The rows of D fall into a few groups, and each row is roughly a mix of its group's hidden directions.
D (111 x 10):
[[-15 -20   0   7  13  14 -22 -22  39  -2]
 [-15  14 -21  28  25 -29  13   3  13   8]
 [-36 -17 -18   4  18   1  18   4   9  29]
 [ -5  10 -11  -3  18  -8  -1  41 -31  14]
 [  5  11 -23  19  11 -32 -16 -27  15  11]
 [ -9 -30  -8  11  27 -12  -6   6  31  22]
 [ -5   2 -28  -4   2  -8  20  29 -15  35]
 [-28  -1  21  17 -13  13 -18 -21  -6 -29]
 [ 10   4 -34 -19   5  -9  29  -1  24  20]
 [-10 -19  16  -7 -27  13   4 -15 -17 -36]
 [ -9   1 -37 -18   0  17   3  17  28  19]
 [-18  -4   8 -17   3   8 -12  17 -48   6]
 [ 30  -4  11   0 -29  -4  -1 -12  28 -26]
 [  5 -21  17 -17 -14  21  -5 -29  18 -25]
 [-21 -11  39  -3  -3  21 -20 -18 -15  -5]
 [ 38  18  -7 -13 -11 -18  13 -17  24  -3]
 [ 31  17  -6  12  -2 -23  16  -4  34 -12]
 [  6  -6  -2 -28   2 -20   0  14  -5  45]
 [ 36  22   1  -8 -13  -6   3 -16  34  -5]
 [-21   5  -1  15 -12 -10  -5  -6 -43 -26]
 [ 28 -11   6  -2  -4   4  19 -20  36 -22]
 [ -1  23  37  14 -12  17 -31  -1  -4   7]
 [ 10   6  35   5 -19  23  -4 -22  11 -25]
 [-16   9   9  21   3   6 -43 -25 -10   1]
 [ 21  12 -13  12 -29  -6  25 -33   3  -5]
 [  0  33  -6 -11 -14  15  -7 -31  25 -15]
 [  5  16  -9   0  22 -41   7 -28 -13   3]
 [  6  32 -10   4  -5 -21  -5  27 -22  24]
 [-18 -43  -1   3  -4  19  21   5  16 -15]
 [  6   6  49  13   7  11 -26  -9   0   3]
 [ -7  -8  -2  11  32 -21  21  16 -23 -24]
 [ 10  16  -9 -17 -22  29  17 -11  33  -4]
 [ 20 -26   0  10  12 -30  -3  23  27   0]
 [-21 -16  14 -18   6  36   8 -25 -10 -12]
 [ -7   3  -1   4  -5 -16  23  22 -46  -7]
 [-13 -21 -37  -3  24   6  -3  26 -16   0]
 [ 17  39 -24  19  -8  -4  11 -25  -1   0]
 [  8 -30 -20  -5   4 -32   3  13  30   6]
 [  3 -13   0  -1  22  44 -14   4  14  24]
 [-14  -9  26  -1   9  43  16   9  -9  14]
 [-11  27 -11   3  13  -5   1 -38 -26  13]
 [ 12 -20  19 -14   7  37  18  -4  10 -22]
 [  3   1  -4  10   2   1  14 -34  41 -20]
 [ 21   9 -16  -5   8 -21  37 -18  23   0]
 [-18  -8   1   5  33   2 -23  26 -28  -1]
 [  2  20  11 -27 -18  31 -13 -26  -8  -5]
 [ 15  25 -28  -9  -4 -16 -14  27 -17  19]
 [-19  -6 -12  27  35  -4  -8  -9  28  -8]
 [ 18   6 -18   1 -14  -3  38 -33   5  -7]
 [ 30   2  18  -2   4 -21  18 -28  25   4]
 [  5  22   4   2  26 -25 -36  -7   1  18]
 [  8  -3  15 -16 -27  39  -9   3 -24  -3]
 [-23   1  -3   0  29  -5 -22  22 -30  14]
 [ 38  26  27  -6  -3   9 -13  11  -7  13]
 [ -4  23  16   5 -16  15 -21 -36  22  -3]
 [ 20  -1   4  -2  -4  15   4 -27  44 -13]
 [ -3  28  -4   9   7 -36 -27 -21   2   8]
 [-11  16 -30  -7 -29  19   6  22 -20  -4]
 [  1  10 -23  -8  32 -26   8  27  -5  17]
 [-22 -16  10 -13  11  33  -7  23 -26  -7]
 [  6 -18  13  12 -15  29  20 -12 -24 -26]
 [-34 -32  11  -7   4  16  -4  -9 -24 -16]
 [ 21  19 -12   1 -24 -31  12 -25   5 -15]
 [ 19   0   3  -3 -36  15  24 -12  24 -16]
 [ 17 -11  24   3 -33  -2   6 -12  33 -11]
 [ 15 -14  44   2  28   8  10  -7  -9   6]
 [-42 -13   1   0 -11  -7 -17   7 -31  11]
 [ 29  21 -25  14  -4   0  35   1   4 -12]
 [  0 -10  11  -2 -23  38  -4 -27  15 -20]
 [-16  15   7   8   2   7 -41   7 -29 -16]
 [ 28  32   6 -13  19 -18 -15 -23   0  -6]
 [ 19  21  22  13 -13 -36 -12   9  14  14]
 [ -1  16  -9  -2  18 -34 -13  27 -14  25]
 [-27  -4   9   7  23   1 -31 -19 -27   8]
 [ 13  12 -11   7 -19  17  18 -38  17 -16]
 [-13 -36   9  -1   2  21  12 -27  14 -22]
 [-11 -19 -20   0  -3  -8 -29  39  -6  12]
 [  3 -22 -13   1  29 -29  -1  18   6  28]
 [-21 -34   3 -14  32   1 -14  -6  13  16]
 [  2  42  -5  -5  -6  -3  -4  15 -36  11]
 [ -7  -9  36   1 -32  16  -9  -4 -26  -2]
 [ 20  22   0 -24 -11 -22  20  13 -25  17]
 [  1 -13  49  23   8  -6 -15  -9   0   5]
 [ 22  34  -6  15 -29  -6   4 -17  20  -1]
 [  5   1  -2 -16 -17   6  22  16 -27  38]
 [-12 -28 -16  -5  15   7  22  29 -24   9]
 [ 25 -16  11  -4 -25  13  11 -18  29 -20]
 [-31  -5 -17  -8  19   6 -33  10 -19  15]
 [ -4 -14  19  13 -19  16  -1  18 -36 -23]
 [-38 -30 -13   3  10  18 -15  12   3 -14]
 [-30   9  -9   7   0  12 -39  19 -18   0]
 [-16  29 -11  11  21  -8 -29 -15 -18  16]
 [  6 -12   4 -13 -33  24   1 -19  23  24]
 [-12   4 -29  -3   2  -2   3  33 -10  36]
 [ -3 -35   0   8  18  13   0 -13  39   1]
 [  8  -3 -14  -3 -19 -15   4 -27  32 -29]
 [ -1 -22 -10 -24  23  10  32  -6  23 -12]
 [ 37  25  -8  -8 -24 -22  14 -11   3  -6]
 [ 19  25  44   5  -1   9 -13 -16  -2   4]
 [-40  11  -6   1  11  -5  14 -15 -33  -7]
 [ 15  -1   6  -1 -49  15  19 -11   5 -10]
 [ 14  -6 -42  -2  14 -14  30  11   5  -1]
 [ 15  14 -17  19 -33  -2   4 -36   4  -3]
 [ 17  13 -16  -5  18 -26  20  34  12   9]
 [ 19  21 -11  -3   5 -41  26   9   3  13]
 [-23  10  11  -3  14  14 -28  21 -33   9]
 [ 20  -4   3   3 -25 -13   9 -21  42  -7]
 [  3  26 -30  -8 -22  -3   2 -26  23  11]
 [ 16  31 -20   6   0  -8  24 -33  13  -1]
 [ 12  14 -14  -2   5 -31   7  19   7  39]
 [ -6   0  -9  -4  24 -37 -20  21   8  23]]
Here is one row of each group, with its name. Which group are the others in?
[  7   2  28   7 -40   0  -3 -32   4  -2] | T
[ -2  -7  -8 -19  -5   0  26  -6   3  48] | R
[ 27 -14 -21 -18   8 -18  30  -8  18  -9] | X

[ 16  -4  12 -36 -31 -12 -10   7 -10  21] | R
[-43 -32  -3  12   3  15  -4   4  -3 -14] | X
[ -6  -8   8   6  41 -30 -15 -23  -1  -2] | X
[ -5  32 -13   5  14 -31   9  18 -25   9] | R
[-20 -22   3   1  -6  19  24 -35   9 -17] | R
[-10   7   1  13 -19 -11   5  -2 -46 -23] | X
[-11   1  -5  16  17  17 -29 -16  37   2] | R
[ 18  -9 -23 -14   6 -15  34   7  19  24] | X
[  5  -8  -6  -8  -3  -9 -13  51  22   6] | T
[-14  20  16  12 -31  12  -4 -29   0 -24] | X
[ 16  24   2  -8 -47   9   6 -16   3   4] | R
